In the data rows, 128 means zero.
Here are some points, one per row:
[184  66 162 117 127 111 114 179  71 181 126 127 194 164 147  97  74 156
 114  69 123  77 143 134 163 102 189 151 142  84 135 167 118 157 116 139
 105 114  77 207 148 121 106 182 113  77 174 188 204  98 137 140 161  52
 135 130 151  91 221  42 154  82 135 149]
[255 226  38 116 110 123 110  58 101 170 102  89 212 141  18  76 173 197
  65 166 165  50 220 152 125 126 195 164 145 249 142 148 180  94 208 184
 255 122  72 204 183  70  74 125 109  97 186 140 147  91 152  74  85  84
  24 126  61   0  95 140 170 150 113 131]
[ 87 133 115  84 114 107  24 143 174 155 137 121  79 136 156 124 124 148
 123  89 160 128 190 174 120 120 147 142 165  88 108 112 155  96 156 126
  92 109 150 153  99 185 169 152  56 135 111 132 146 135 133  95 109 125
  83 137 124 160 154 172  69  94 176  99]
[169 197 113  85 116 122 113 114 205 116 153 128 134  94  71 142 102 145
 202 136 123 129 169  42 187 142  94  92 102 180 118  54 132 173  93  48
  92 146  77  91  91 147 122 123 132 130 114 114  77  58  73 103 175 171
 155  83 143 164 170  65 133  93  67 146]
[179  71  90  74 148  71  84 165 138 165 156  98 118 206 206  58 106 185
  93 120 112 140 182 136 115  66  84 107 122 122 167 166  73  75  86 152
 127 165 135 122  99  81 119 108 130  75  59 164 120 175  89  64 138 128
 167 149 114 134 238 127 118 175 148 172]
[ 56 186 171 100  67 143  98 166  85 125 139 159 118 157 153 176 130 185
 129  78 146 226 106 163  87 128  67 140 159 124  75 180 179  46 102 173
 131 157 198  71 113 191  75 132 118 138 157 164 164 198 171 158  99 117
 107 112  92 166 131 101  83 181  98  94]
[120 184 165 148 129 156 184 107 110  82  98 126 195 129 122 168 175  87
 208 116  76  92 110 100  94 107 126 183 100 165 121 175 142 189 134 123
  60 160 140 207 131  54 180 121 111  61  75 139 113 135 164 147 122  92
 104  95 164 123 108 116 199 139 105  82]
[134 160 135  94  93 121 108 197 120 178  32  97  82 132 121 123 109  84
 150 150 155 207  40  63 149 102  81 141 158 113 157 159 130 147 196  48
 126 128 123 129 185 157 118 167 219 154 139 146  72 152 113  91  65 151
 111 161 125 152 144 193  96 161 143 126]
[125 186 102 120 178 103  66  99 128  54  76 163  89 100 156 167 137 192
  95 111 193  76 145 176 149 105 185 133 140 134 132  41  63  93 101 125
 115  87 111 120 137 157 116 123 101 160 130 118 156 102 189 120 193 104
 166 108 177 127 169 218 204 112  57 127]
[ 83  66 152 189 160 155 168 198 164 165  97 117  93 121 124 139 182 140
  99 143  94 112 126 186  99 124  76 136  81 119  99 115 160  97  56 139
  79 183 165  18  70 141  84 158 185  89 150 112 115 103 130 173  61 196
  87 129  74 105  81 115 172 132 169 105]
[173 121 175 131  59 144  42  96 156 137 147 134 182 147 189  39 194 162
 103 171  24  63 211  87 143 180  79 140 132 153 136 153 161  62 186 162
 186 136 131  66  92  60  85  31 102 157 221  10 114 233 152  55  81  99
  57 212  59  29  77  80  92 172  27 118]
[144 204 161 172 185 122 132 101 150  90 195 158 100 152 161 113  96 121
 158 133  68 168  87 145  87 151 169 121 107  94 143 116  73 149 176 136
 133 144 157 151  89 151 105 126 176 104 183 140 132  48 117  96 155 118
 129 154  74 125 135 134 129 108 184  98]
[148  17 180 130 195 223 157 122  26 229  46 127 138 197 118 136  72  56
 190 112 113 160  57  82 158 231 127 147 111 242  81 120 192 127 134  82
  61  80 195  98  53 207 169  33 155  94 169 110  94 212 102 180 158 131
 129  94 172 152  56 146 111  60 138 165]
[ 67 136 135 166 122 145 126  63  70 106 139  68 127 109 154 162 169  91
 156 145 113 167 139  97 137 146 171 118 155 199 124 138  65 195  72 118
 207  79 136 108 160 138 129 108  77 117 124 117 136  48 145 193 149 111
 110  91 138 122 117  99 180 147 196 115]
[ 87 141  50  91  81 142  59  93 202 146 161 176  75 156 121 113 122 117
 150  94 205 110 143 195 110  78 108  74 171  72 111  99 140 163 116 180
 125 116 148 183 146 121  67 121 160  98  81 131 116  95 120 144 165  97
 152 178  99 118 160 161 138 125  67 117]
[214 117  82 120 135  94 176 143 185  48 134 128  47  91 138 107 116 103
 102  68 187 182 190 127  97  97  91 118 139 110 183 138  39 119 132 119
 125 158  81 183  86 124 211 141 182 115  89 108  81 172 112 145 140 127
 152 188 154 102 249 110 119 144  81 103]
[ 20  87 126 108 152 115 126 129 104 101 110  97 106 143 115 178 130  82
 179 171  79 166 138 120  88  97  95 176 132  79 106 145  58 174  95  80
 147  80  71 149 147 105 120 112 122 155  93  80 161 135 113 104 114 101
 163  98 101 183  90 144  91 104 115 172]
[116 112 101 127 164 112 166 171 151 156 181 109 122 115 255 164  85  80
 175 174 162 101 158 106 107  93  42 115 139  80  68 147 167 148 139 121
 145 115 111  60  98 118 127 108 196 178 164 246  93 153 145 116 119 185
  64 108 227 144  73 104 126  93 106 112]
[ 92 106 169 122 157  97 176 171  61 130 166 164 106 116  82 106 198 162
  99 203 137 163  59 138 108 132 115  60 113  68 135  38 136  87 193 125
 130  40 148 162 104 217 181 172 112 110  98  65 170 118 138 124 120 108
 149 136 168  78 135 147 132 137 145 151]
[153 129  45 118 166  94 183 100 116 159  84 172  98  35 159  77  94 124
 133  79  85 144  72 136 150 138 200  99  91  98 109 109 130 152 130 129
 113  94 127 100 206 111 179 114  99 131 123  73 132 151  99 202 120 153
 179  88 140 155 102 120 121 155 122 111]
[102 122 128 192 131 155 128 123  96 168 134 161 106 142  83 140 180  73
 137 126 118 127 115 135  90 132 143 120 141 122 174 143 147 127 147 149
 182 159 113 102 190 178 196 123 105 126 147 159 155  92 116  79 167 166
 216  99 103 185 132  71 158 137 133 189]
[125 170 179 144  55 174 192 115 144 107  84 105 192 177 102  42 109  97
  60 102  97  36 135 197 171 149 108 126  63 183 108  82 127  93 122 104
 161 142 136 199  89   0 136 158 114 169 218 104 187 109 130 109 115  99
 121  79 122 148  35  30 109 131 160 137]
[112  38 185 123 215  79 153 100 152 136 146 134 190 140  95 123  71 136
 118 127 206 180 151 148 140 115  69 102 121  98 176 193 215 157 111 156
 162 177 164 103 194  93 124 129 101 173  72 130 117 143 148  99 119 182
  94 182  90 116 156 112 172  80 149 116]
[118 166  35 154 147 129 123 133  85 136  92 132 134 136 118 152 156 121
 150 195 151 150  85  88 183 149 151  92 136  45 111 132 155 162 188  99
 103 147 135 115 124 205  92  89 108 201  56  93 135 150 110 162 186  92
 133 137 144 150  69 176  97 188 199 137]
[130 126  85 146  61 112  83 145 170 123 138 109 117 145 116 156  98 149
  80 165 210 153 119  93 128 152 114 180 117  87 102 123 139 136  98 137
 128 122 175 106 213  96 165 148 139 159  55 126  74  72 110 180  84  90
 154 141 126 130 145 162 139 167 106 120]
[129 157 124 127  83 105 175  79  99 127 127 132 195  91 120 197 162 100
  43 108 138  55  35  41 119 114 181 146 115 171 147  94  69 133 106 126
 163 106  89 131  76 128 124 188  77 154 137 108 121 116 139 209 125 168
 145  61 123 149 105 192  68  53 158 140]
[127  85 189  85  97 179 168 119 179 103 172  75  90  82 121 124 131 192
 120 119 110  87 125 130 107 100 144 127 126 138  97 106  95  98 160 159
 129 200 122 136 141 146 106 112 101 150 133 201 124  97 123 129 125  93
 139 160 117 139 173 147  94 148 102 109]
[ 86 171 153 185 150 167 137 125 170 132 218 114 151  21  80 109 111 137
 142 128  85 133 114 103 175 140 163 156 143 157 150 176 112 116 105 138
  98 108 117 183 118 117 108 157 141  97 127 120 157 191 112 190 164 162
 140 148 173 155 133 136 190 140 129 137]
[211 108 150 119 106 113  98 100 123   9 139 121 103 129 112 187  99 101
 142 146 108 104 145 198 110 177 179  71 135 126 157 139 134 150 134  88
  76 141 112  93 129 102 126 195 150 138 141 167  84 171 128 103 153 172
 178 126 132 108 108 141 123 115 123 112]
[ 70  53 146 155 134 127 172 186 107 104 113 201 145 136 128 147 135 120
 125  94  97 152 130 147 143 148 148 163 138 141 167 134 156 127  52 176
  84 123 126  86 131 127 127  85 150  99 114 136 144  87 129  56  74 165
  98 132 154 138  78 139  53 116 188 149]
Along one direction, these points spread out more than along any other. Take the direction at right angles to it along which they spread out most. Go by this last direction. For each point below, how far along it does it lie, from 0 to 99? 50 is the average, and the first point above lies past it. One standard deviation of the points above along it is 16.
[255 226  38 116 110 123 110  58 101 170 102  89 212 141  18  76 173 197
  65 166 165  50 220 152 125 126 195 164 145 249 142 148 180  94 208 184
 255 122  72 204 183  70  74 125 109  97 186 140 147  91 152  74  85  84
  24 126  61   0  95 140 170 150 113 131] 43
[ 86 171 153 185 150 167 137 125 170 132 218 114 151  21  80 109 111 137
 142 128  85 133 114 103 175 140 163 156 143 157 150 176 112 116 105 138
  98 108 117 183 118 117 108 157 141  97 127 120 157 191 112 190 164 162
 140 148 173 155 133 136 190 140 129 137] 47
[134 160 135  94  93 121 108 197 120 178  32  97  82 132 121 123 109  84
 150 150 155 207  40  63 149 102  81 141 158 113 157 159 130 147 196  48
 126 128 123 129 185 157 118 167 219 154 139 146  72 152 113  91  65 151
 111 161 125 152 144 193  96 161 143 126] 54
[ 56 186 171 100  67 143  98 166  85 125 139 159 118 157 153 176 130 185
 129  78 146 226 106 163  87 128  67 140 159 124  75 180 179  46 102 173
 131 157 198  71 113 191  75 132 118 138 157 164 164 198 171 158  99 117
 107 112  92 166 131 101  83 181  98  94] 49
[125 170 179 144  55 174 192 115 144 107  84 105 192 177 102  42 109  97
  60 102  97  36 135 197 171 149 108 126  63 183 108  82 127  93 122 104
 161 142 136 199  89   0 136 158 114 169 218 104 187 109 130 109 115  99
 121  79 122 148  35  30 109 131 160 137] 22
[ 83  66 152 189 160 155 168 198 164 165  97 117  93 121 124 139 182 140
  99 143  94 112 126 186  99 124  76 136  81 119  99 115 160  97  56 139
  79 183 165  18  70 141  84 158 185  89 150 112 115 103 130 173  61 196
  87 129  74 105  81 115 172 132 169 105] 36
[211 108 150 119 106 113  98 100 123   9 139 121 103 129 112 187  99 101
 142 146 108 104 145 198 110 177 179  71 135 126 157 139 134 150 134  88
  76 141 112  93 129 102 126 195 150 138 141 167  84 171 128 103 153 172
 178 126 132 108 108 141 123 115 123 112] 55
[148  17 180 130 195 223 157 122  26 229  46 127 138 197 118 136  72  56
 190 112 113 160  57  82 158 231 127 147 111 242  81 120 192 127 134  82
  61  80 195  98  53 207 169  33 155  94 169 110  94 212 102 180 158 131
 129  94 172 152  56 146 111  60 138 165] 5
[118 166  35 154 147 129 123 133  85 136  92 132 134 136 118 152 156 121
 150 195 151 150  85  88 183 149 151  92 136  45 111 132 155 162 188  99
 103 147 135 115 124 205  92  89 108 201  56  93 135 150 110 162 186  92
 133 137 144 150  69 176  97 188 199 137] 48
[ 92 106 169 122 157  97 176 171  61 130 166 164 106 116  82 106 198 162
  99 203 137 163  59 138 108 132 115  60 113  68 135  38 136  87 193 125
 130  40 148 162 104 217 181 172 112 110  98  65 170 118 138 124 120 108
 149 136 168  78 135 147 132 137 145 151] 51
[ 87 141  50  91  81 142  59  93 202 146 161 176  75 156 121 113 122 117
 150  94 205 110 143 195 110  78 108  74 171  72 111  99 140 163 116 180
 125 116 148 183 146 121  67 121 160  98  81 131 116  95 120 144 165  97
 152 178  99 118 160 161 138 125  67 117] 78
